Where one turn sends some rows of the set: a few examples, then the rows asked
mepi: [ -5   6  -3   2   9  -6   5  16   0  -8 -10   4 -30  11  -4 -51   0  15
  -2  17   5  -1  25   9   0 -17   7   1  20   7 -18   9   7  -6  -1  32
  12  16  -8   7 -19   0  13  -4  15   9  -5 -17  10   4  -6]
dema: [-11  -8   9   1  -3  11   1  24  -3   0 -22  10   9  -3  25 -17  34 -24
  -2  -7  18   5   6  -7 -23  -9 -14  -8  17   2 -15  12  -5  -6 -11   2
   0  -5  -6 -29   1  22 -11  10   8  -5 -17 -31   1 -13  35]
mipub: [  0   4  -4  -1  13   3  -4  21 -10 -20 -25  10  14   4  17 -23  29 -12
  14 -13  23   7  12  -4 -15   0   4 -12   1   1 -35  22 -27   5 -19   9
  -3  -4  -2 -23   2  12 -10   9 -11 -10  -7   5  21  -7  32]
dol: [-28  17   7   8  -8 -16  20  21   7   8 -15  17  -8   5  24 -29  23  -6
   5  19  24  -8  24 -13 -25   2 -14   4  25   4  -4  16   3  -9  -8  19
   6  -9   5 -12 -11  -1 -13  -6  31   3 -10 -17  14 -13  29]
vul: [ -5  -3  -1  -8  21  24   8   2 -12 -32 -29   3  -2  19   6 -24  25   0
  -1  -1  -1  14  10  11 -11 -21  22  -5  16   8  -7  25  -9   8  -8  33
  -7  -3  12 -31  -7  22 -17   2  10  -6 -10  14   9   6  10]
nuzi: [ -4  13  -5  -3  10  -5   3  15   2 -13 -14  11 -27   8  -5 -47   3  12
  -3  19  13  10  24  11   6 -15  15   5  15   9 -21   5  13  -5   5  32
  13  13 -12   2 -22   0   4   1   3   8   1 -13   7  12  -5]
Devug: [ -4   6  -1   3   5  -8   6  21  -1 -12  -5   1 -34  12  -8 -45   5  10
  -2  14  11   4  26   9  -1 -15   8   7  19  16 -16   4   9  -8   8  30
  13  16  -9   4 -18   4   7   1  10   8   0 -13  10   9  -8]
Gefo: [ -6   8  -8  -5  19  -8   1  17   4   1 -14  16 -24   7  -8 -52   6   6
   5  20  11   9  23  12   2 -16  18  -3  12   4 -19   7   3   2  -1  35
  19  10  -6   6 -16  -7   6   8  12   6 -10 -12  11  12 -12]
Sezuz: [-24   5   1   9 -11  -7  16  20   6 -11 -20  11 -14  -4  26 -24  24  -6
   5  19  26 -10  21  -9 -13   2 -17  10  21  -7  -6  20   4 -13  -8  19
  13  -9   0 -10 -11  -7  -6 -15  24   6  -9 -19  11 -12  33]
Supiz: [-10   0   6  -1   0  14  -5  19   5  -1 -23   7  11  -1  28 -14  35 -28
   3  -2  15   6  11  -7 -25  -7 -11  -2  17   8 -10  13  -9  -1 -16   7
   1  -9   2 -28   0  26 -16   7  13  -4 -17 -28   1 -18  28]
pera: [ -5   5  -2   6   4  -6   1  21   0 -14  -6   0 -33  10  -9 -41  13   3
   2  14  17   7  25   7   0 -15  12   9  17  16 -13   5  -1  -2   4  33
  20  11  -8   5 -17   2   5   4  13   9  -1  -9  12  12 -17]
Det: [ -4  12  -3  -1   9  -5   1  20   1 -10 -11  10 -29   8 -10 -43  12   6
   1  18  18  13  23  11   3 -16  16   6  13  14 -16   3   5  -1   9  34
  18  11 -12   3 -18  -1  -1   6   2   8   2 -10  10  16 -12]
zevit: [ -6   6  -8  -3  14  -4  -1  19   3  -6 -14  13 -27   5 -10 -45  15   5
   6  19  16  13  24  10   2 -14  17   3  11   9 -15   7  -2   3   1  37
  23   9 -10   7 -14  -6   3   7   9   7  -5  -9  11  15 -16]
fon: [ -1   9  -8  -5  14   6  -6  15  -5 -18 -23  12  19  10  21 -28  16  -7
  15 -10  14   2  15  -1 -15   3   2  -9   5   1 -38  28 -16   5 -21   6
  -8   1   6 -25  -4  18  -4   3 -10 -10 -11  -2  16 -16  38]
gukiv: [ -5   9  -5  -4  17   2  -5  18  -7  -7 -21  15  17   8  16 -27  22 -11
  18 -12  18   5  13  -4 -19   0   1 -16   3   4 -37  25 -25   9 -16   8
  -7  -2   2 -21   1  15  -8  12  -7 -12 -11   2  23 -12  34]
fafu: [ -5   0  -3   3  11  -9   3  20  -1  -4  -8   4 -29   8 -10 -48  14   2
   5  16  15   4  24   5  -1 -16  15   2  16  11 -12   4  -5   0  -3  35
  20  12  -5   9 -12  -5  10   6  20   7  -9 -10  14  11 -17]
Saf: [-11   1  13   0   0   9   1  19   1   6 -27  10  11   1  30 -20  34 -20
  -4  -3  14   3   7  -8 -27  -9 -11 -12  17   5 -11  11  -9  -6 -19   6
  -7  -5  -4 -30   1  18 -17   9  12  -2 -15 -27   3 -18  31]
tadu: [  0  12   0  -1  10   4  -6  18  -7 -25 -23   8  16  10  22 -21  27  -9
  10 -14  23   8  16  -4 -15   2   4  -6   3  10 -33  21 -20   2 -16   8
 -10  -2   0 -28  -2  20 -13   5 -14  -6  -2   7  20 -10  30]
zage: [ -9  -8  -3 -12  22  17  12   9 -16 -24 -15   9   3  24  -2 -31  20  -5
   5  -4   3  14  13  11 -17 -20  19 -10  20  10 -13  26   0   4   7  23
  -7   0  13 -31 -10  31  -9   9  12  -9 -15   5   1  12  20]
ner: [ -9 -13 -15 -10  22  29   7   4 -17 -30 -23   6  -5  14  -3 -27  15   1
   8  -5  -5  10   8  16 -12 -19   9  -8  13  -1 -16  30  -3  11   5  26
   1  -5  10 -24  -7  22  -2   2   5  -9 -19   0   3   8  27]
nuf: [ -9  -2   8   1  -2  18  -3  18   3  -6 -30   5   5  -7  30 -16  32 -19
  -3  -3  12   4   5  -7 -21  -9 -17  -7  14   0 -12  15  -7  -3 -18   6
   0  -7  -6 -28   0  17 -14   3   9  -3 -16 -29   3 -20  34]
kamef: [ -9 -11   8  -3   0  11  -1  20   2  -5 -27   9  12  -4  31 -18  35 -26
   0  -3  16   3   9  -7 -18  -9  -7  -6  16  -4 -13  13  -9  -8 -22   6
   0  -4  -2 -31  -2  16 -11   5  14  -2 -19 -27   0 -16  29]
maf: [-25  13  -2   9 -11  -9  13  20  10  -5 -13  11 -10  -1  23 -20  28 -15
  12  18  29  -3  26 -10 -19   6 -13  17  22   2  -4  20  -4  -8  -6  22
  16 -12   9  -9  -9   1 -11  -7  31   5 -11 -18  10 -11  23]
Depot: [-12   1  -5  -7  23  26  11   4 -17 -15 -25   7 -11  18  -4 -28  19   8
   6  -6  -7  14   5  11 -23 -22   4 -17  15   9  -9  26 -12  18   6  30
  -8  -8   5 -20   0  20 -14   6   6 -11 -15   7  12   4  24]
kez: [ -4  15  -7  -5  14  -5   2  12   5  -2 -14  13 -25  12  -5 -52  -1  12
   0  22   8   7  25  12   4 -15  15  -1  15   8 -19   9  10   0   0  34
  12  13  -8   4 -20  -1   7   3   8   8  -4 -15  10   6  -7]
rura: [ -7   7  -3   1  14  -7   3  15   1   3  -9   5 -27  10  -7 -53   4   9
   2  18   5   0  24   6  -4 -18  12  -2  19   8 -13   7  -1   1  -5  36
  13  15  -4   9 -16  -3  11   3  21   7 -10 -13  13   3 -14]
tubiv: [-25  -2   3   7  -6 -15  20  25   2  -3 -16  15  -4  -3  23 -30  30 -14
   8  18  30  -9  25 -12 -16   1  -7   4  23 -11  -8  16   1 -17 -10  16
  15  -6   3 -11 -10  -7  -2  -8  31   3 -17 -17   8  -4  28]
tonak: [  0   7   0  -6  11   1  -3  20  -9 -22 -21  11  20  11  21 -27  20  -7
   9 -13  20   4  17  -2 -13   3   4  -9   7   6 -38  22 -10  -3 -15   3
 -13   4   1 -31  -6  23  -5   6 -13  -7  -6   0  14  -9  37]
vesas: [ -8 -14   4  -5  23  20  15   7 -23 -25 -29   9  -5  14   2 -32  27   4
  -1  -5   2  11   3   8 -15 -24  16 -22  13  -3  -9  18 -11   5  -4  28
  -6  -3  -1 -26  -1  10 -12   5   7  -7 -17  12  12  15  23]
Viret: [-28   5   6  11 -14 -16  22  28   0   0  -8  16 -10   2  16 -26  28 -12
   7  14  32  -6  24 -13 -22   3 -14   7  23   0  -8  13   6 -16   4  11
  12  -9  -2 -10 -10   1  -9  -3  26   2 -11 -18  10  -3  36]

ner turns into vul
dema turns into kamef
And these:
nuzi turns into zevit
Devug turns into fafu
Viret turns into tubiv
tadu turns into gukiv

